In the data rows, 128 means zero.
There are 3 hidden groupings, and every row belongs to one group of each. Only the 2 weakest groupings, the ones that move the rows least, are given.
Each row in order, then its group in each grouping, the grouping that moves the rows most first:
tensor([162, 98, 169, 115, 94, 122, 151, 151, 171, 121, 134, 208, 115, 103, 90, 130, 107, 181, 165, 119, 166, 177,
        128, 143, 127, 118, 151, 106, 126, 103, 91, 107]) L S
tensor([86, 162, 124, 147, 115, 190, 90, 128, 133, 139, 113, 60, 166, 145, 174, 101, 144, 72, 163, 124, 134, 136,
        119, 74, 175, 152, 109, 101, 133, 145, 117, 126]) X Q
tensor([140, 110, 126, 110, 62, 114, 167, 180, 139, 139, 157, 255, 57, 88, 113, 102, 173, 110, 91, 206, 160, 123,
        93, 115, 129, 163, 127, 191, 177, 97, 146, 157]) X R
tensor([145, 101, 117, 162, 120, 177, 105, 126, 107, 112, 97, 74, 158, 155, 138, 106, 119, 52, 139, 124, 133, 131,
        159, 98, 148, 204, 130, 104, 142, 120, 93, 125]) X S
tensor([185, 101, 121, 91, 176, 211, 118, 114, 116, 135, 110, 87, 150, 145, 121, 106, 96, 159, 103, 128, 109, 103,
        102, 107, 133, 121, 149, 122, 162, 146, 174, 115]) L R
tensor([155, 90, 127, 134, 80, 83, 205, 207, 138, 123, 136, 228, 79, 81, 119, 158, 143, 189, 79, 147, 153, 109,
        91, 141, 87, 142, 109, 129, 152, 127, 146, 143]) L R
tensor([84, 151, 74, 155, 84, 154, 91, 103, 126, 116, 97, 69, 166, 194, 170, 118, 112, 79, 117, 120, 131, 164,
        135, 120, 169, 201, 69, 145, 115, 95, 148, 169]) X S
tensor([192, 84, 168, 106, 77, 118, 158, 185, 159, 133, 148, 144, 68, 85, 69, 129, 101, 167, 129, 103, 124, 177,
        153, 106, 133, 134, 149, 127, 87, 118, 116, 121]) L S
tensor([117, 103, 131, 145, 14, 134, 143, 175, 132, 139, 197, 222, 78, 112, 95, 143, 152, 134, 137, 169, 135, 163,
        116, 134, 92, 127, 130, 153, 147, 94, 139, 129]) X S
tensor([147, 147, 120, 132, 69, 30, 109, 174, 69, 135, 164, 148, 95, 134, 89, 148, 167, 166, 146, 139, 115, 124,
        161, 188, 97, 111, 149, 166, 66, 101, 110, 123]) Z S
tensor([169, 92, 138, 75, 78, 81, 172, 171, 174, 128, 102, 173, 75, 74, 103, 152, 129, 162, 122, 127, 179, 146,
        160, 181, 115, 121, 158, 100, 118, 131, 122, 149]) L S
tensor([171, 79, 158, 107, 54, 117, 179, 127, 173, 140, 133, 179, 103, 81, 129, 128, 91, 160, 144, 123, 170, 120,
        120, 152, 111, 128, 149, 128, 107, 115, 124, 112]) L S
tensor([138, 115, 133, 132, 154, 159, 115, 103, 185, 167, 93, 44, 205, 146, 146, 132, 76, 127, 152, 94, 150, 129,
        139, 133, 131, 169, 110, 96, 88, 152, 128, 114]) L S
tensor([152, 83, 132, 68, 93, 96, 207, 192, 143, 135, 144, 225, 80, 56, 103, 120, 144, 148, 87, 159, 129, 91,
        104, 144, 99, 93, 122, 121, 143, 127, 135, 136]) L R
tensor([155, 120, 165, 138, 16, 133, 161, 179, 122, 111, 159, 255, 75, 119, 93, 121, 175, 136, 115, 245, 148, 109,
        97, 143, 127, 93, 99, 180, 172, 115, 146, 127]) X R
tensor([104, 157, 160, 121, 99, 60, 114, 134, 136, 126, 168, 210, 87, 96, 111, 149, 124, 150, 200, 113, 67, 112,
        179, 135, 89, 38, 159, 181, 102, 106, 84, 112]) Z Q
tensor([114, 127, 123, 126, 188, 136, 158, 143, 147, 108, 153, 71, 170, 130, 111, 113, 81, 119, 109, 85, 148, 65,
        85, 151, 151, 129, 108, 85, 140, 147, 146, 95]) L R
tensor([110, 151, 71, 175, 106, 173, 109, 102, 132, 158, 152, 116, 181, 144, 175, 111, 114, 124, 119, 157, 132, 135,
        109, 125, 163, 150, 124, 116, 191, 147, 149, 178]) X R
tensor([110, 108, 131, 116, 0, 110, 115, 215, 128, 124, 165, 255, 109, 94, 93, 118, 174, 155, 145, 252, 126, 131,
        88, 125, 111, 148, 142, 139, 184, 71, 99, 161]) X R
tensor([139, 184, 86, 128, 181, 103, 112, 102, 51, 117, 143, 76, 191, 164, 166, 137, 111, 149, 176, 155, 64, 106,
        158, 157, 131, 125, 102, 168, 136, 152, 114, 117]) Z R
tensor([137, 131, 137, 132, 158, 156, 130, 72, 132, 145, 91, 67, 158, 169, 154, 112, 106, 148, 144, 101, 92, 114,
        103, 116, 96, 142, 119, 74, 141, 163, 162, 112]) L R
tensor([111, 188, 113, 139, 220, 97, 72, 84, 89, 116, 144, 47, 164, 206, 132, 124, 134, 139, 146, 158, 41, 110,
        116, 178, 117, 126, 103, 165, 142, 148, 99, 143]) Z R
tensor([82, 158, 90, 117, 122, 196, 93, 114, 124, 149, 128, 98, 138, 143, 174, 141, 144, 103, 88, 144, 148, 133,
        107, 104, 137, 166, 109, 169, 170, 130, 147, 168]) X R
tensor([73, 96, 191, 143, 35, 121, 166, 215, 116, 105, 180, 204, 70, 93, 140, 77, 147, 99, 157, 206, 175, 134,
        181, 76, 115, 67, 85, 125, 121, 91, 106, 168]) X Q
tensor([186, 105, 171, 92, 55, 92, 174, 177, 153, 155, 119, 255, 72, 85, 68, 107, 130, 194, 139, 139, 157, 130,
        71, 134, 127, 83, 139, 141, 151, 129, 116, 105]) L R
tensor([116, 176, 94, 173, 150, 103, 85, 79, 72, 96, 165, 32, 171, 194, 128, 163, 131, 129, 164, 144, 66, 117,
        184, 140, 128, 140, 157, 184, 123, 87, 124, 59]) Z S
tensor([110, 130, 120, 183, 117, 187, 103, 116, 103, 133, 115, 110, 194, 153, 157, 116, 139, 76, 139, 122, 125, 135,
        131, 121, 160, 192, 145, 141, 131, 105, 127, 166]) X S
tensor([89, 196, 113, 142, 182, 55, 78, 121, 82, 116, 151, 72, 166, 143, 115, 136, 129, 116, 127, 99, 72, 133,
        197, 114, 111, 124, 134, 186, 102, 131, 99, 118]) Z Q
tensor([142, 149, 129, 75, 219, 134, 121, 67, 158, 151, 109, 85, 156, 103, 133, 135, 90, 82, 83, 95, 103, 128,
        143, 150, 142, 155, 116, 120, 149, 168, 156, 151]) L R
tensor([153, 111, 102, 125, 191, 185, 140, 101, 142, 122, 132, 91, 161, 162, 122, 139, 98, 123, 101, 112, 135, 109,
        93, 126, 153, 168, 144, 100, 157, 118, 132, 124]) L R
tensor([74, 147, 159, 102, 108, 60, 97, 177, 60, 101, 166, 174, 76, 110, 156, 147, 196, 130, 181, 170, 102, 135,
        190, 141, 88, 94, 172, 183, 82, 109, 126, 107]) Z Q
tensor([92, 153, 159, 163, 119, 160, 105, 133, 92, 120, 121, 78, 161, 129, 172, 113, 134, 94, 135, 139, 158, 143,
        121, 79, 173, 152, 123, 165, 128, 129, 141, 148]) X Q
tensor([91, 120, 112, 150, 133, 182, 102, 91, 87, 133, 101, 84, 134, 143, 171, 68, 159, 60, 107, 116, 155, 126,
        129, 117, 147, 158, 108, 153, 155, 125, 112, 160]) X Q
tensor([175, 135, 149, 100, 76, 106, 172, 167, 170, 150, 144, 226, 57, 99, 136, 142, 148, 164, 132, 152, 137, 111,
        74, 168, 78, 92, 170, 67, 157, 135, 129, 133]) L R
tensor([139, 108, 147, 110, 173, 166, 125, 112, 130, 122, 96, 48, 141, 135, 150, 109, 85, 142, 106, 65, 119, 126,
        150, 88, 183, 116, 125, 72, 84, 134, 165, 128]) L Q
tensor([108, 98, 151, 111, 210, 181, 131, 120, 162, 135, 87, 16, 122, 173, 126, 97, 87, 81, 125, 50, 143, 125,
        137, 108, 151, 115, 126, 111, 97, 133, 182, 124]) L Q
tensor([156, 102, 145, 128, 63, 87, 172, 173, 158, 146, 112, 146, 90, 96, 86, 148, 113, 154, 129, 124, 141, 158,
        141, 161, 86, 138, 136, 122, 99, 94, 127, 136]) L S
tensor([97, 144, 91, 173, 138, 174, 81, 57, 115, 142, 113, 56, 163, 134, 127, 127, 150, 93, 110, 89, 183, 134,
        128, 88, 143, 211, 115, 153, 96, 121, 131, 127]) X S
tensor([134, 117, 159, 114, 83, 100, 178, 141, 172, 157, 137, 204, 65, 84, 84, 139, 182, 185, 113, 140, 144, 138,
        108, 149, 100, 93, 141, 136, 132, 154, 111, 133]) L R
tensor([122, 159, 113, 152, 236, 107, 59, 61, 66, 124, 101, 65, 173, 159, 159, 152, 159, 121, 132, 112, 84, 96,
        136, 161, 152, 129, 132, 160, 115, 164, 114, 110]) Z R
tensor([105, 120, 136, 110, 169, 145, 119, 147, 160, 107, 97, 81, 164, 109, 163, 103, 135, 90, 158, 87, 137, 139,
        142, 52, 136, 103, 164, 90, 75, 138, 137, 134]) L Q
tensor([117, 147, 105, 130, 192, 172, 129, 104, 142, 112, 93, 89, 142, 128, 118, 145, 75, 128, 94, 109, 113, 123,
        89, 118, 158, 132, 111, 96, 116, 140, 180, 88]) L R
tensor([99, 144, 135, 102, 29, 104, 149, 138, 130, 136, 193, 248, 84, 100, 93, 119, 174, 130, 109, 194, 160, 122,
        109, 176, 129, 141, 116, 178, 163, 98, 96, 98]) X R
tensor([184, 97, 122, 65, 79, 65, 180, 184, 171, 151, 150, 223, 54, 75, 117, 105, 119, 167, 121, 141, 175, 100,
        75, 127, 71, 96, 145, 112, 151, 109, 111, 135]) L R
tensor([113, 91, 134, 135, 0, 111, 157, 200, 159, 158, 176, 246, 37, 90, 116, 130, 154, 104, 109, 178, 148, 106,
        128, 132, 97, 89, 94, 170, 156, 96, 97, 159]) X R
tensor([123, 87, 70, 213, 68, 206, 132, 120, 123, 134, 151, 114, 169, 166, 132, 97, 152, 85, 111, 149, 123, 79,
        96, 152, 148, 143, 100, 116, 178, 161, 163, 153]) X R
tensor([134, 142, 138, 136, 102, 39, 109, 146, 118, 104, 159, 220, 73, 125, 115, 150, 183, 146, 152, 170, 96, 80,
        133, 174, 81, 51, 136, 173, 113, 121, 101, 108]) Z R
tensor([140, 91, 152, 75, 93, 121, 194, 150, 161, 149, 132, 238, 89, 96, 119, 111, 153, 152, 101, 137, 156, 133,
        100, 122, 112, 145, 151, 111, 136, 141, 125, 133]) L R
tensor([111, 111, 199, 81, 76, 118, 180, 157, 170, 138, 106, 220, 109, 62, 96, 131, 116, 150, 167, 91, 152, 125,
        165, 134, 95, 100, 145, 103, 94, 81, 132, 146]) L Q
tensor([81, 175, 135, 154, 211, 63, 56, 111, 88, 121, 147, 32, 166, 148, 151, 138, 142, 88, 124, 108, 36, 115,
        156, 143, 123, 99, 125, 150, 91, 135, 117, 121]) Z Q
tensor([149, 151, 77, 179, 136, 204, 162, 128, 119, 140, 127, 121, 173, 188, 123, 139, 173, 111, 104, 168, 114, 149,
        115, 130, 145, 146, 148, 123, 168, 158, 132, 129]) X R
tensor([136, 134, 103, 137, 126, 159, 102, 64, 128, 115, 80, 35, 195, 141, 89, 105, 93, 117, 133, 77, 135, 128,
        146, 87, 122, 156, 127, 68, 112, 112, 170, 110]) L S
tensor([125, 124, 201, 155, 103, 29, 124, 152, 102, 136, 152, 175, 62, 125, 85, 99, 131, 166, 156, 150, 81, 153,
        205, 131, 131, 72, 162, 125, 82, 110, 133, 135]) Z Q
tensor([94, 151, 100, 177, 148, 102, 87, 101, 96, 132, 139, 72, 170, 199, 136, 149, 118, 140, 123, 120, 34, 118,
        174, 177, 115, 109, 124, 147, 126, 172, 112, 74]) Z R
tensor([159, 120, 120, 136, 194, 157, 100, 113, 142, 106, 91, 52, 176, 124, 136, 118, 61, 129, 124, 81, 148, 130,
        122, 125, 141, 162, 152, 87, 111, 119, 109, 167]) L S
tensor([143, 135, 103, 155, 167, 164, 117, 80, 132, 153, 55, 40, 164, 150, 131, 118, 101, 105, 146, 103, 161, 161,
        136, 130, 137, 160, 126, 119, 73, 129, 146, 115]) L S
tensor([139, 97, 213, 63, 67, 68, 161, 186, 145, 142, 112, 188, 41, 57, 132, 119, 144, 171, 98, 93, 180, 155,
        166, 97, 121, 78, 155, 71, 100, 84, 135, 158]) L Q
tensor([192, 98, 139, 91, 106, 67, 177, 148, 155, 166, 160, 239, 66, 96, 99, 105, 154, 193, 103, 152, 132, 128,
        111, 122, 113, 98, 163, 132, 157, 106, 107, 137]) L R
tensor([103, 131, 87, 160, 116, 185, 118, 152, 142, 145, 157, 119, 171, 148, 180, 117, 124, 108, 91, 164, 152, 134,
        94, 134, 155, 157, 104, 160, 156, 155, 108, 176]) X R
tensor([98, 136, 100, 160, 112, 176, 130, 126, 113, 166, 118, 108, 164, 133, 150, 72, 112, 103, 130, 125, 126, 153,
        113, 139, 150, 176, 67, 118, 149, 132, 119, 158]) X R
tensor([156, 120, 153, 133, 0, 167, 138, 161, 147, 134, 140, 255, 64, 92, 153, 103, 152, 110, 101, 188, 135, 104,
        94, 137, 129, 109, 94, 166, 175, 118, 123, 124]) X R
tensor([169, 82, 152, 91, 108, 129, 133, 149, 202, 102, 139, 159, 78, 110, 82, 124, 102, 155, 127, 111, 156, 144,
        138, 129, 115, 94, 151, 112, 146, 114, 115, 106]) L S
tensor([137, 193, 88, 143, 169, 112, 105, 73, 111, 101, 138, 70, 155, 142, 136, 159, 125, 136, 119, 151, 89, 110,
        155, 159, 137, 141, 150, 192, 137, 164, 88, 102]) Z R
tensor([112, 179, 116, 85, 162, 136, 120, 138, 152, 169, 98, 38, 133, 78, 177, 122, 93, 109, 108, 100, 111, 130,
        121, 84, 161, 146, 115, 95, 77, 149, 158, 133]) L Q
tensor([137, 110, 79, 103, 190, 118, 116, 110, 119, 131, 80, 103, 153, 110, 127, 148, 119, 149, 113, 88, 111, 103,
        148, 128, 138, 123, 112, 110, 113, 194, 173, 113]) L R
tensor([125, 84, 163, 126, 50, 151, 167, 184, 121, 98, 144, 250, 69, 119, 115, 136, 199, 120, 106, 198, 142, 120,
        82, 153, 113, 140, 80, 176, 195, 121, 108, 157]) X R
tensor([121, 166, 112, 117, 168, 153, 116, 106, 126, 136, 109, 85, 180, 154, 138, 141, 105, 123, 102, 121, 149, 106,
        104, 114, 170, 144, 145, 115, 139, 126, 144, 136]) L R
tensor([88, 134, 126, 117, 171, 131, 90, 112, 110, 132, 78, 0, 167, 176, 94, 116, 114, 104, 120, 107, 164, 143,
        131, 127, 157, 158, 128, 74, 146, 124, 146, 119]) L S
tensor([130, 136, 113, 163, 109, 192, 107, 98, 79, 112, 87, 69, 170, 153, 160, 107, 115, 39, 116, 128, 138, 175,
        151, 102, 159, 231, 115, 120, 108, 96, 148, 166]) X S
tensor([120, 116, 111, 146, 116, 178, 113, 110, 108, 116, 153, 147, 151, 136, 156, 102, 116, 88, 132, 179, 135, 144,
        80, 115, 140, 159, 93, 131, 174, 151, 124, 167]) X R
tensor([74, 142, 90, 152, 107, 211, 77, 91, 118, 115, 113, 57, 159, 170, 165, 123, 107, 77, 122, 159, 155, 153,
        162, 131, 156, 194, 100, 117, 175, 126, 105, 109]) X S
tensor([165, 74, 126, 118, 132, 159, 112, 80, 130, 118, 84, 25, 165, 173, 129, 97, 69, 135, 103, 90, 137, 101,
        134, 166, 128, 177, 107, 63, 140, 131, 181, 131]) L S
tensor([94, 175, 94, 152, 218, 106, 37, 90, 71, 98, 132, 39, 172, 215, 124, 134, 116, 145, 151, 131, 77, 121,
        165, 144, 106, 142, 107, 145, 124, 144, 118, 89]) Z S
tensor([49, 187, 121, 130, 239, 74, 81, 98, 71, 111, 122, 29, 134, 166, 132, 94, 122, 143, 174, 112, 71, 119,
        182, 88, 135, 85, 104, 177, 82, 137, 114, 113]) Z Q
tensor([89, 126, 146, 82, 200, 151, 122, 146, 158, 153, 119, 24, 154, 145, 145, 106, 121, 139, 118, 92, 123, 128,
        133, 116, 135, 116, 100, 68, 70, 106, 143, 145]) L Q
tensor([138, 132, 84, 154, 132, 200, 92, 107, 134, 119, 123, 85, 166, 173, 141, 128, 111, 66, 115, 98, 136, 161,
        104, 136, 141, 154, 96, 117, 177, 73, 92, 140]) X S
tensor([105, 153, 109, 168, 138, 190, 141, 164, 87, 126, 138, 105, 167, 167, 155, 97, 113, 91, 113, 180, 129, 100,
        98, 135, 161, 216, 78, 124, 180, 119, 137, 137]) X R
tensor([149, 117, 125, 106, 99, 81, 167, 151, 174, 159, 141, 241, 43, 98, 103, 154, 149, 177, 111, 148, 134, 106,
        92, 174, 112, 66, 156, 138, 157, 126, 129, 154]) L R
tensor([102, 144, 195, 148, 134, 57, 125, 156, 129, 90, 167, 188, 104, 91, 118, 156, 187, 133, 187, 152, 76, 97,
        199, 131, 77, 113, 197, 193, 91, 118, 56, 105]) Z Q
tensor([146, 123, 89, 101, 155, 160, 122, 133, 133, 136, 103, 93, 173, 128, 171, 124, 89, 139, 126, 123, 103, 118,
        97, 110, 139, 88, 133, 86, 158, 173, 176, 156]) L R
tensor([110, 95, 189, 148, 52, 155, 192, 161, 153, 160, 121, 255, 82, 73, 137, 100, 165, 117, 164, 130, 162, 136,
        141, 115, 148, 64, 130, 190, 135, 83, 118, 160]) X Q
tensor([155, 104, 97, 111, 150, 143, 127, 100, 119, 111, 107, 60, 146, 116, 92, 137, 83, 90, 123, 77, 146, 130,
        143, 104, 133, 162, 130, 72, 112, 118, 131, 81]) L S
tensor([80, 86, 148, 135, 17, 104, 138, 180, 108, 156, 158, 255, 85, 102, 111, 122, 166, 156, 102, 201, 142, 102,
        86, 146, 122, 102, 139, 143, 177, 117, 113, 136]) X R
tensor([132, 137, 163, 127, 164, 131, 141, 97, 162, 104, 125, 25, 139, 129, 157, 117, 161, 78, 140, 88, 129, 139,
        136, 78, 123, 118, 147, 68, 97, 141, 127, 130]) L Q
tensor([129, 134, 144, 113, 159, 173, 127, 96, 118, 128, 82, 33, 138, 130, 136, 126, 132, 136, 127, 113, 159, 128,
        102, 86, 88, 138, 106, 96, 126, 142, 122, 99]) L S
tensor([138, 114, 101, 104, 179, 156, 163, 107, 123, 150, 125, 90, 165, 152, 149, 148, 108, 131, 121, 122, 105, 101,
        118, 129, 134, 157, 122, 80, 141, 193, 149, 131]) L R
tensor([63, 174, 133, 138, 199, 94, 69, 38, 81, 92, 160, 34, 195, 167, 141, 126, 115, 148, 166, 103, 62, 147,
        201, 108, 160, 124, 154, 162, 99, 119, 110, 114]) Z Q
tensor([172, 148, 141, 160, 127, 41, 127, 158, 76, 94, 174, 228, 43, 107, 108, 204, 189, 172, 154, 207, 92, 128,
        129, 171, 78, 112, 139, 209, 147, 135, 93, 97]) Z R
tensor([126, 90, 156, 57, 98, 93, 182, 169, 157, 131, 149, 175, 51, 99, 128, 142, 163, 142, 128, 129, 154, 141,
        163, 122, 103, 88, 157, 72, 76, 132, 141, 123]) L Q
tensor([122, 91, 194, 98, 101, 114, 170, 163, 156, 118, 137, 183, 55, 60, 108, 111, 130, 164, 127, 111, 140, 150,
        121, 94, 116, 58, 162, 116, 74, 127, 123, 160]) L Q
tensor([104, 119, 115, 85, 220, 145, 132, 100, 131, 128, 100, 65, 138, 125, 161, 122, 125, 125, 141, 58, 161, 120,
        97, 77, 140, 116, 122, 91, 73, 162, 190, 117]) L Q
tensor([111, 165, 126, 126, 193, 132, 150, 111, 165, 136, 95, 49, 155, 149, 169, 111, 66, 77, 128, 89, 143, 121,
        148, 113, 139, 131, 154, 78, 115, 126, 126, 151]) L Q
tensor([114, 174, 97, 147, 179, 99, 63, 63, 68, 90, 116, 18, 179, 209, 103, 164, 108, 130, 165, 99, 103, 141,
        201, 170, 114, 124, 166, 172, 79, 139, 110, 98]) Z S
tensor([125, 122, 73, 145, 83, 182, 117, 76, 93, 141, 113, 71, 176, 171, 179, 107, 137, 97, 93, 128, 145, 137,
        94, 142, 165, 173, 110, 174, 159, 126, 142, 132]) X R
tensor([124, 105, 114, 140, 200, 131, 154, 105, 123, 112, 94, 69, 173, 125, 146, 124, 95, 110, 127, 70, 158, 113,
        151, 102, 140, 123, 126, 137, 72, 112, 139, 112]) L Q
tensor([125, 101, 87, 114, 177, 163, 95, 104, 132, 150, 74, 79, 180, 115, 137, 123, 119, 135, 118, 138, 122, 62,
        74, 111, 155, 134, 76, 135, 146, 145, 187, 117]) L R
tensor([168, 143, 105, 116, 171, 147, 136, 92, 152, 157, 117, 106, 171, 122, 115, 132, 116, 125, 106, 102, 106, 132,
        82, 105, 131, 114, 110, 85, 146, 172, 131, 106]) L R
tensor([125, 149, 138, 139, 87, 62, 137, 159, 128, 169, 165, 219, 81, 136, 156, 137, 155, 174, 144, 209, 124, 103,
        115, 151, 96, 103, 113, 218, 151, 129, 67, 83]) Z R
tensor([144, 134, 111, 141, 182, 131, 127, 64, 165, 70, 89, 33, 201, 122, 153, 115, 66, 123, 123, 78, 132, 168,
        124, 94, 123, 163, 138, 48, 124, 124, 163, 130]) L S
tensor([111, 118, 106, 147, 138, 226, 124, 91, 80, 124, 108, 101, 148, 168, 140, 133, 137, 126, 134, 106, 142, 104,
        141, 117, 138, 183, 122, 142, 161, 121, 140, 105]) X S
tensor([140, 108, 161, 104, 98, 90, 175, 136, 173, 140, 170, 234, 72, 58, 92, 153, 127, 187, 117, 167, 144, 80,
        64, 125, 90, 98, 129, 124, 132, 131, 129, 117]) L R
tensor([123, 170, 112, 169, 213, 101, 39, 108, 79, 111, 156, 41, 163, 203, 142, 146, 96, 120, 148, 122, 75, 147,
        155, 166, 122, 160, 125, 191, 107, 152, 91, 92]) Z S
tensor([141, 85, 206, 130, 100, 136, 177, 192, 146, 121, 158, 213, 49, 65, 144, 131, 126, 152, 173, 89, 167, 131,
        139, 104, 144, 65, 142, 94, 90, 97, 149, 156]) L Q
tensor([150, 125, 151, 175, 13, 107, 143, 176, 128, 159, 168, 255, 77, 106, 105, 135, 146, 138, 111, 179, 149, 161,
        100, 127, 113, 116, 90, 139, 155, 92, 144, 130]) X R
tensor([160, 84, 147, 99, 109, 136, 141, 164, 133, 129, 151, 201, 85, 91, 80, 130, 134, 155, 102, 92, 153, 146,
        126, 141, 103, 166, 176, 107, 110, 101, 142, 93]) L S
tensor([107, 154, 89, 84, 215, 159, 144, 67, 132, 127, 105, 46, 150, 102, 125, 144, 127, 92, 146, 60, 134, 165,
        130, 68, 149, 129, 189, 89, 98, 117, 124, 133]) L Q
tensor([90, 183, 125, 162, 221, 96, 88, 65, 104, 116, 186, 46, 159, 157, 181, 165, 115, 129, 147, 115, 55, 137,
        209, 118, 146, 82, 132, 149, 70, 145, 80, 110]) Z Q
tensor([107, 111, 140, 140, 32, 111, 159, 173, 156, 128, 164, 255, 64, 78, 118, 140, 173, 127, 136, 195, 155, 118,
        124, 164, 119, 110, 66, 147, 176, 87, 116, 97]) X R
tensor([73, 199, 133, 178, 162, 103, 74, 96, 95, 140, 153, 58, 127, 155, 173, 156, 158, 147, 153, 102, 86, 105,
        151, 115, 151, 65, 104, 148, 65, 134, 57, 117]) Z Q
tensor([48, 158, 62, 171, 127, 172, 83, 95, 131, 106, 94, 78, 182, 160, 160, 136, 139, 74, 111, 135, 149, 129,
        147, 123, 175, 170, 90, 136, 136, 120, 138, 148]) X S
tensor([110, 106, 115, 98, 166, 142, 137, 108, 138, 98, 127, 96, 158, 129, 109, 99, 82, 99, 116, 119, 129, 132,
        103, 133, 164, 133, 106, 80, 150, 166, 151, 152]) L R
tensor([161, 159, 130, 155, 122, 63, 95, 116, 87, 110, 165, 195, 104, 97, 84, 195, 188, 149, 126, 134, 143, 163,
        187, 156, 77, 103, 125, 176, 113, 110, 68, 94]) Z S
tensor([213, 85, 145, 129, 55, 104, 178, 161, 126, 134, 109, 250, 91, 111, 103, 151, 142, 160, 124, 156, 109, 163,
        75, 150, 113, 79, 144, 138, 163, 143, 145, 143]) L R
tensor([184, 71, 183, 136, 105, 95, 162, 194, 184, 143, 114, 244, 82, 87, 79, 146, 140, 153, 113, 137, 163, 125,
        68, 125, 90, 108, 127, 129, 184, 106, 134, 155]) L R
tensor([101, 78, 145, 116, 18, 110, 171, 205, 151, 95, 137, 237, 60, 82, 115, 124, 152, 126, 142, 138, 186, 162,
        137, 95, 168, 115, 140, 108, 132, 73, 89, 161]) X Q
tensor([122, 110, 134, 98, 204, 152, 128, 99, 171, 141, 105, 34, 124, 90, 163, 119, 105, 110, 125, 86, 154, 131,
        139, 86, 146, 157, 142, 98, 76, 132, 133, 136]) L Q
tensor([194, 64, 151, 66, 86, 100, 158, 178, 172, 142, 126, 210, 91, 77, 126, 138, 174, 185, 129, 136, 115, 134,
        73, 126, 73, 103, 179, 141, 141, 148, 106, 116]) L R
tensor([110, 193, 87, 173, 182, 114, 112, 97, 93, 136, 147, 84, 158, 211, 112, 150, 132, 110, 161, 90, 66, 123,
        146, 203, 132, 140, 142, 142, 138, 163, 111, 124]) Z R
tensor([175, 117, 99, 101, 148, 132, 124, 87, 131, 140, 101, 87, 171, 166, 136, 139, 114, 128, 110, 109, 113, 154,
        109, 118, 123, 131, 136, 93, 138, 168, 163, 112]) L R
tensor([121, 121, 156, 88, 172, 143, 140, 122, 156, 108, 93, 53, 160, 107, 118, 133, 106, 133, 107, 68, 141, 154,
        123, 93, 162, 128, 116, 87, 83, 155, 131, 162]) L Q
tensor([198, 102, 160, 106, 131, 113, 173, 132, 190, 131, 121, 242, 45, 102, 58, 141, 161, 152, 117, 143, 181, 116,
        90, 138, 68, 84, 148, 118, 152, 109, 153, 122]) L R
tensor([172, 114, 174, 128, 91, 42, 119, 151, 115, 77, 135, 201, 99, 135, 142, 152, 170, 173, 166, 174, 107, 111,
        132, 147, 91, 94, 119, 194, 158, 147, 73, 109]) Z R
tensor([196, 122, 161, 130, 68, 104, 145, 182, 158, 132, 126, 216, 79, 95, 85, 142, 137, 142, 116, 161, 142, 120,
        119, 136, 93, 75, 134, 126, 160, 117, 145, 101]) L R
tensor([140, 136, 90, 161, 174, 127, 141, 112, 117, 162, 65, 43, 153, 153, 86, 114, 72, 115, 78, 99, 144, 125,
        107, 142, 134, 138, 123, 119, 105, 150, 166, 112]) L S
tensor([139, 198, 83, 156, 176, 112, 102, 98, 71, 142, 150, 85, 179, 184, 150, 146, 130, 149, 133, 159, 63, 117,
        138, 169, 113, 103, 135, 150, 144, 174, 149, 102]) Z R
tensor([132, 190, 101, 130, 192, 101, 61, 82, 59, 122, 157, 64, 185, 166, 113, 166, 152, 146, 161, 104, 69, 91,
        149, 130, 181, 140, 154, 178, 105, 167, 118, 106]) Z R
tensor([126, 138, 98, 121, 186, 155, 131, 95, 139, 86, 84, 58, 176, 146, 116, 124, 87, 107, 128, 59, 141, 185,
        126, 150, 128, 175, 103, 62, 85, 132, 159, 143]) L S
tensor([84, 116, 142, 113, 187, 141, 138, 93, 136, 131, 113, 55, 132, 172, 134, 108, 91, 130, 129, 68, 123, 143,
        167, 132, 152, 134, 139, 105, 118, 132, 150, 136]) L Q
tensor([104, 155, 117, 146, 153, 167, 75, 144, 111, 97, 143, 81, 169, 129, 139, 136, 71, 36, 140, 136, 146, 143,
        132, 128, 153, 183, 114, 110, 126, 100, 139, 177]) X S
